[[  4 -24  -4   5 -30  -1]
 [  2  -3  -3 -13  -3  -1]
 [ -2   9   7   5  19  16]
 [ 13 -35  -3 -10 -64   7]
 [  3  -1   1   6  -7  -2]
 [  6 -29   3 -17 -30  -2]
 [  5  -1   6   7   7   4]
 [-13  19  -3  20  19  13]
 [ -6 -62  -2  10 -73  27]
 [  6 -22   5 -22 -14 -17]
 [ -2 -10  -4   5  -3  13]]
->
[[ 13  -3   5  -4 -10  -2]
 [-17 -14 -22   5 -22   6]
 [ 27 -73  10  -2 -62  -6]
 [ 13  19  20  -3  19 -13]
 [  4   7   7   6  -1   5]
 [ -2 -30 -17   3 -29   6]
 [ -2  -7   6   1  -1   3]
 [  7 -64 -10  -3 -35  13]
 [ 16  19   5   7   9  -2]
 [ -1  -3 -13  -3  -3   2]
 [ -1 -30   5  -4 -24   4]]

[[ 51   3   5 -22  12   2   3 -15  -3   5 -28  14 -12 -15]
 [  5   4  -4   2 -16   1  -5   3  -2  -3   4   2  -4   3]
 [  6 -11  11  14 -14  -1  -9  13  33 -26 -12 -12 -33 -12]
 [-20  -3   4 -21  20 -23  25 -20 -51  51  -1   6  59  21]
 [  1  -9 -42 -19   1   2 -12  23  24   8  -3  -2  35   4]]
->
[[  4  35  -2  -3   8  24  23 -12   2   1 -19 -42  -9   1]
 [ 21  59   6  -1  51 -51 -20  25 -23  20 -21   4  -3 -20]
 [-12 -33 -12 -12 -26  33  13  -9  -1 -14  14  11 -11   6]
 [  3  -4   2   4  -3  -2   3  -5   1 -16   2  -4   4   5]
 [-15 -12  14 -28   5  -3 -15   3   2  12 -22   5   3  51]]

[[ 55  25   2 -67 -74 -53 -58 -57  29  31]
 [-26   9 -51 -20   9  -6 -19 -16 -46 -32]
 [-18 -13 -20 -15  -7 -10 -14 -14 -24 -21]]
->
[[-21 -24 -14 -14 -10  -7 -15 -20 -13 -18]
 [-32 -46 -16 -19  -6   9 -20 -51   9 -26]
 [ 31  29 -57 -58 -53 -74 -67   2  25  55]]

[[ -1 -61 -16  12   3 -35 -41]
 [ -5  -4  -7   5  -1 -14  -1]
 [  1 -28 -10 -16 -13 -16 -10]
 [-39 -37  -2 -41 -58  -7 -58]
 [ 13   0 -34 -24  -6 -25   0]
 [ 23   1  -1  45  56 -23  74]]
->
[[ 74 -23  56  45  -1   1  23]
 [  0 -25  -6 -24 -34   0  13]
 [-58  -7 -58 -41  -2 -37 -39]
 [-10 -16 -13 -16 -10 -28   1]
 [ -1 -14  -1   5  -7  -4  -5]
 [-41 -35   3  12 -16 -61  -1]]

[[-65 -11 -11 -43  29 -13 -29  29  -3 -17 -10]
 [-27  -9 -13 -34  23 -11 -13   3   6 -16  -3]
 [-35 -16  -9 -36  17  -9 -25  19   9 -18   0]]
->
[[  0 -18   9  19 -25  -9  17 -36  -9 -16 -35]
 [ -3 -16   6   3 -13 -11  23 -34 -13  -9 -27]
 [-10 -17  -3  29 -29 -13  29 -43 -11 -11 -65]]

[[  7 -29  -3 -72   1 -20  -8  40  36 -43  -4  27]
 [  6 -30  18 -48  21 -31 -23  45  -1 -21 -17  34]
 [-13  19 -22  31 -18  29   9 -29  -1   5  26 -18]]
->
[[-18  26   5  -1 -29   9  29 -18  31 -22  19 -13]
 [ 34 -17 -21  -1  45 -23 -31  21 -48  18 -30   6]
 [ 27  -4 -43  36  40  -8 -20   1 -72  -3 -29   7]]
---
[[-12  28]
 [ 30   7]
 [-55 -44]]
->
[[-55 -44]
 [-12  28]
 [ 30   7]]

[[-15   7   4  -8  40 -12  22 -31  13]
 [-24 -48  -8 -25   6 -56 -46 -11  25]
 [ 14 -31   4  20  -2 -26   3   3 -14]]
->
[[ 14 -31   4  20  -2 -26   3   3 -14]
 [-15   7   4  -8  40 -12  22 -31  13]
 [-24 -48  -8 -25   6 -56 -46 -11  25]]

[[ -7  -5  -2 -17  -6 -16]
 [  7  -4 -16  26 -62 -44]
 [ 33   1 -21 -11 -31 -17]
 [  5  21   0  36  22  -8]
 [ 30  -5 -17 -27  -4 -12]
 [ 49 -19  12   9  -4   8]
 [ 31   5 -14 -20  -9   4]
 [ 41 -24  11  -1 -15  14]
 [ 34 -17   4   5 -16  -1]]
->
[[ 34 -17   4   5 -16  -1]
 [ -7  -5  -2 -17  -6 -16]
 [  7  -4 -16  26 -62 -44]
 [ 33   1 -21 -11 -31 -17]
 [  5  21   0  36  22  -8]
 [ 30  -5 -17 -27  -4 -12]
 [ 49 -19  12   9  -4   8]
 [ 31   5 -14 -20  -9   4]
 [ 41 -24  11  -1 -15  14]]

[[-29 -16]
 [-60  38]
 [-11 -25]
 [-10  24]
 [-66 -26]
 [-64 -54]
 [ 10  26]
 [-49  46]
 [ 59 -63]
 [ -6   1]
 [ 15  -9]
 [  1 -19]]
->
[[  1 -19]
 [-29 -16]
 [-60  38]
 [-11 -25]
 [-10  24]
 [-66 -26]
 [-64 -54]
 [ 10  26]
 [-49  46]
 [ 59 -63]
 [ -6   1]
 [ 15  -9]]

[[-45 -45 -71 -51 -28  49  54 -46  22]
 [ 28  42   8  51   0 -12 -20   1 -36]
 [-11   2 -35  25 -12  16  29  -9 -22]
 [  9   2 -16  31 -29  11  -2  -4  15]
 [-15   2  -2  15  27 -14  21  28 -36]]
->
[[-15   2  -2  15  27 -14  21  28 -36]
 [-45 -45 -71 -51 -28  49  54 -46  22]
 [ 28  42   8  51   0 -12 -20   1 -36]
 [-11   2 -35  25 -12  16  29  -9 -22]
 [  9   2 -16  31 -29  11  -2  -4  15]]

[[ 44  -2 -43 -21   5 -21  23]
 [ -9  36  10   3 -19 -50 -18]
 [ 18 -33 -22  -4 -30   5 -31]
 [ 16 -48 -46 -12 -44 -42  15]
 [  6 -43 -38  -7 -43 -31  10]
 [-31  37  -1   2 -16 -53 -10]
 [ 39 -34 -61 -25 -24 -34  25]
 [-73  42 -21  10 -20 -67  -6]
 [-39 -24   7 -11  23  32  46]
 [ 14 -16   3  23  -5  20 -44]
 [-52   3  14 -10  23  19  65]]
->
[[-52   3  14 -10  23  19  65]
 [ 44  -2 -43 -21   5 -21  23]
 [ -9  36  10   3 -19 -50 -18]
 [ 18 -33 -22  -4 -30   5 -31]
 [ 16 -48 -46 -12 -44 -42  15]
 [  6 -43 -38  -7 -43 -31  10]
 [-31  37  -1   2 -16 -53 -10]
 [ 39 -34 -61 -25 -24 -34  25]
 [-73  42 -21  10 -20 -67  -6]
 [-39 -24   7 -11  23  32  46]
 [ 14 -16   3  23  -5  20 -44]]
---
[[ 14   9 -75]
 [ 16  -5   0]
 [ -7 -16 -25]
 [  2  22 -17]
 [-15 -36  40]]
->
[ 14  -5 -25]

[[-49 -58 -48]
 [ -5 -11   6]
 [ 46 -34  16]]
->
[-49 -11  16]

[[  4   1   9]
 [  4 -10   6]
 [ -4 -54  28]]
->
[  4 -10  28]

[[-21   8  -7  11  20]
 [ -6 -66 -42 -40   3]
 [ 12 -18  26  -2 -17]]
->
[-21 -66  26]

[[-57  54  29  10]
 [-12  -2  16  33]
 [-33 -22 -12  15]
 [  8 -50 -40  37]]
->
[-57  -2 -12  37]

[[ 56 -53]
 [-46  64]
 [-47  68]]
->
[56 64]

[[ 17  73 -44 -24  67]
 [ 16 -59  17  73 -44]
 [ 27  16 -59  17  73]
 [ 73 -44 -24  67 -19]
 [-59  17  73 -44 -24]]
->
[ 17 -59 -59  67 -24]

[[-34  40]
 [-49 -65]
 [-26 -62]]
->
[-34 -65]
